rotation steps, each row followed by its count of steps:
The counts run from 0 to 631.
[145 154 152 171 128 156 136  72  84 119  96 106 116 155 162 129 149 140
 179 141 200 130 139 138 110 105 133 109 101 137 136 134 138 119 134] : 374
[159 157 150 184  90 102 160 130  92 111 118 105 143 148 128 130 160 123
 133 155 144 170 161 163 170 106 104 111 135  80 121 132 159 175 109] : 225
[107 145 154 133 151 130 139 114 109 146  82 130 122 115 121 123 108 169
 156 132  87 115 154 146  88 114  94 159 193  73 138 118 131 113  79] : 290
[112 177 133 123 136 140 141  86 100 104 114 112 138 148 173 166  93 137
 148 148 130  97 197 163 113 132 118 154 113 101 129  86 133 136 108] : 377
[102 151 171 124  83 131 128 105 121 103 116 163 143 154  96 132  90 128
 182 100 156 130 115 130 121 140 105 102 130 126 157 112 196 135 160] : 90
[ 98 146 192 107  93 168  96 147 115 120  94 138 118 173 134 119 106 155
 102 125 128  82 157 119 139 152 123 126  83 101 102 146  96 160 122] : 309
[138 137 131 126 129 120 130  85 157 132 130 142 143 156 131 124 183 112
 134  67 123 158  88 160  87 120  92 143 153 107 148 146 199 119 160] : 567
[ 99 121 208 136  68  98 109 148 135  92  85 121 133 167 110 110 127 136
 177 106 157 143 102 139 131 128 136  96 130 120 137 156 143 145 129] : 305
[109 115 114 119  98  91  85  97 127 132 144 107 103 113 162 105 166 113
 110 128 114 115 134 155 134  88 151 141  66  93 119 127 119 189 117] : 40
[133 133 141 169 135 114 131 102 162 104 136  98 106 178 162 133 141 159
 140 131 145 119 179 181 109 104 107 181 136 111 137 153 162 123 105] : 370
[ 98 138 207 138  75 113 104 133 147  94 103  93 137 155 107 116 110 126
 137 123 156 148 119 147 138 116 138  86 121 102 154 139 132 165 135] : 306
[101 104 105 115 167 137 108  48 119 126 102 129 100 156 115 149  95 124
 129 112 116 122 131 174 126 171 122 166 140  93 165 123 108 133  97] : 174
[147 107 113 133 100 111 111 144 126 123 140 143 113 144  94 112 142 140
 100 104 133 153  62 116 130 156 140 145  71 114 109 171 122 145 203] : 333
[136 122 108 142 116 131 125  78 123 149 108 135 175 147 158  87 177 190
 125  86 158 126 102 150 104 122 122 127  87 140 138 156 193 120 132] : 362
[ 96 150 145 154 153 114  87 134 137  97 130  95  99 137 114 146 132 118
 100  96 102 149 150 129  66 100 120 110  96  78 129  86  84 142 146] : 191
[102 184 136 150 155 128 105 120 129 117 105 113 107 160 128 127 194 154
 109 126 119 115 171 124 102 100  81 138 156  90 139 115 160 118 103] : 75
[170 167 159  76 120 112  97 102 160 115 117 140 171 145 128 158 157 156
 164  74 166 103 125 151  93 102 118 158 114 139 120 150 161 138 134] : 572
[132 137  78 164 110 121  95 111  98 111  96 106  92 166 111 112 162 118
 145 139 131  95 144 139 127 137 138 156 109 118 132 195  89 130 156] : 460
[159 100 121 146  92 117 105 114 133 120 147 145  86 149 138  97 143 100
 133 105 127 143  86 168 101 133 131 140  76 120 123 196 114 144 158] : 37
[102 121 122 116 114 142 140 130 125 131 146 154 103 154  92 173 115 114
 113 135 152 177  94  95  99 139  99 139 152  75  67  88 149 143 100] : 410
[152 131 172 145 134 138 143 162 101 139 116 154 118 173 157  96 179 190
 117 125 110 101 176 138 140 134 109 142 102  95  83 153 149 144 104] : 222
[ 98 148  85 140  90 106 111 117 151 109 133  85 116 160 129 135 133 104
 122 116 133  78 179 163 126 116 113 174 121  89 116 166 100 164 130] : 458
[121 157 137 160 116 126  93 121 118  84 143 116 111 170 100 147 133  80
  75 157 105 148 152 106  77 152 138 115 108  89 117  98 119 148 123] : 400
[120 116 160 157 106 106 153 145 149 145 154 114 167 152 125  98 147 160
 105  89 129 194 119 127  99 150  95 110 130  93 137 125 169 165 111] : 213
[101 132 154 140 103 115  89 112 116 103  98 125 111 159  91 116 123 164
 131 131 141 107 145 118 160 115 115  75  47 119 155 112 133 153 104] : 99
[ 96 132  73 107 150 103 120 103  87 133  90 142 103 132  91 143 143 143
 174 115 142 112 118 101 120 160 141 190 143 124 139 132 122 118 186] : 472
[113  96  98 104  85 126 135 128 122 158 145 100 120 164 161 129 113 126
 124  93 148 152  68 111 109 185 124 146 102 108  80 165 118 164 142] : 537
[125 125  73 139 135  90 108  68 119 116 133 113  49 118 106 140 154 120
 102 175 140 107 149 130 145 105 133 188  94  96 132 125 122 155 125] : 255
[137 144  95 147 135  97 148 144 103 161 116  91 148 134 145 117 159 168
  71 137 109  96 113 112 115 114 117 148 110  94  62 125 106 150 109] : 134
[142 168 155  84  86 110  84 151 127 124 127 155 135  89 111 128 132 178
  91 126  86 137 118 126 121  92  98 147 104  95 122 135 152 153 112] : 424
[146 150 121 151 193 132 162  94 119 166 151 108 109  83 135 121 141 171
  82 133 115 134 139 138 135 102  96 166 117  79 136 101 136 149 160] : 348
[103 145 165 130  76 127 126 150 156  82 122 147  83 158 101 149  79 111
 144 130 148  95 152 141 105 103 114 115  83 100  95 115 138 142 140] : 102
[ 78 134 122 118 123 147 128  80 109 131  93 160 126 155 107 127 130 179
 140 103 112 126 133 135 160 140  82 113 139 101 167  97 183 125  89] : 87
[136 119 183 161 126 107 163 163 138 146 145 131 158 153 124  94 139 154
 134  74 126 188 100 130  83 151 108 107 129 110 115 134 158 149 135] : 212
[170 157 121 164  91 100 159 141 107 118 112  85 136 115 113 148 136 143
 118 169 160 154 104 134 118  95 118 170 169 100  75 153 130 139 165] : 137
[138  97 141 128  99 111 111 127 143 118 157 146 114 121  79 106 143 137
  95 113 156 158  78 117 126 141 147 166  84 107 116 168 134 161 190] : 334
[148 205 144 147 138 134  89  80  95 107  96 128 121 120 123 139 152 136
 150 119 125 119 156 151 115  66 115 102 109  90 161 102 130 131 123] : 581
[ 91 112 128 112 107  76 159 120  99 151 120  89 120 116 180 123 105  87
 131 118  69 156  99 149 134 159 128 120 111  90 132 107 103 179 158] : 534
[109  93 163 157 121 127 111 116  78 118  79 128  98 144  96 120 137 134
 119 154 127 116 133 134 171 134 158 120  93  73 125 137  93 176 103] : 314
[140 161 126 170 123 147 109  78  78 111  85 112 103 159 159 122 170 166
 166 139 155 133 152 142 114 106 136 104  88 123 139 143 132 116 123] : 373
[134 152 120 156 147 105 151  94 153 130 138 107 140 130 159 108 132 158
 116 104  92 156 122 176  85 117  84 154 142 108 170 153 182 115 175] : 359
[120 144 118 120  78 121 104 162 115 124 121 130 165 144 129 112 163 212
  99 105 112 164 131 114 141 131 102 114  97  89 127 123 161 161  95] : 215
[146 149 116 114 107  99  95 141 104 136 110 102  98 131 166 127 174 102
 156  90 135  98 128 133  98  90 151 125  51 117  81 138  94 162 155] : 42
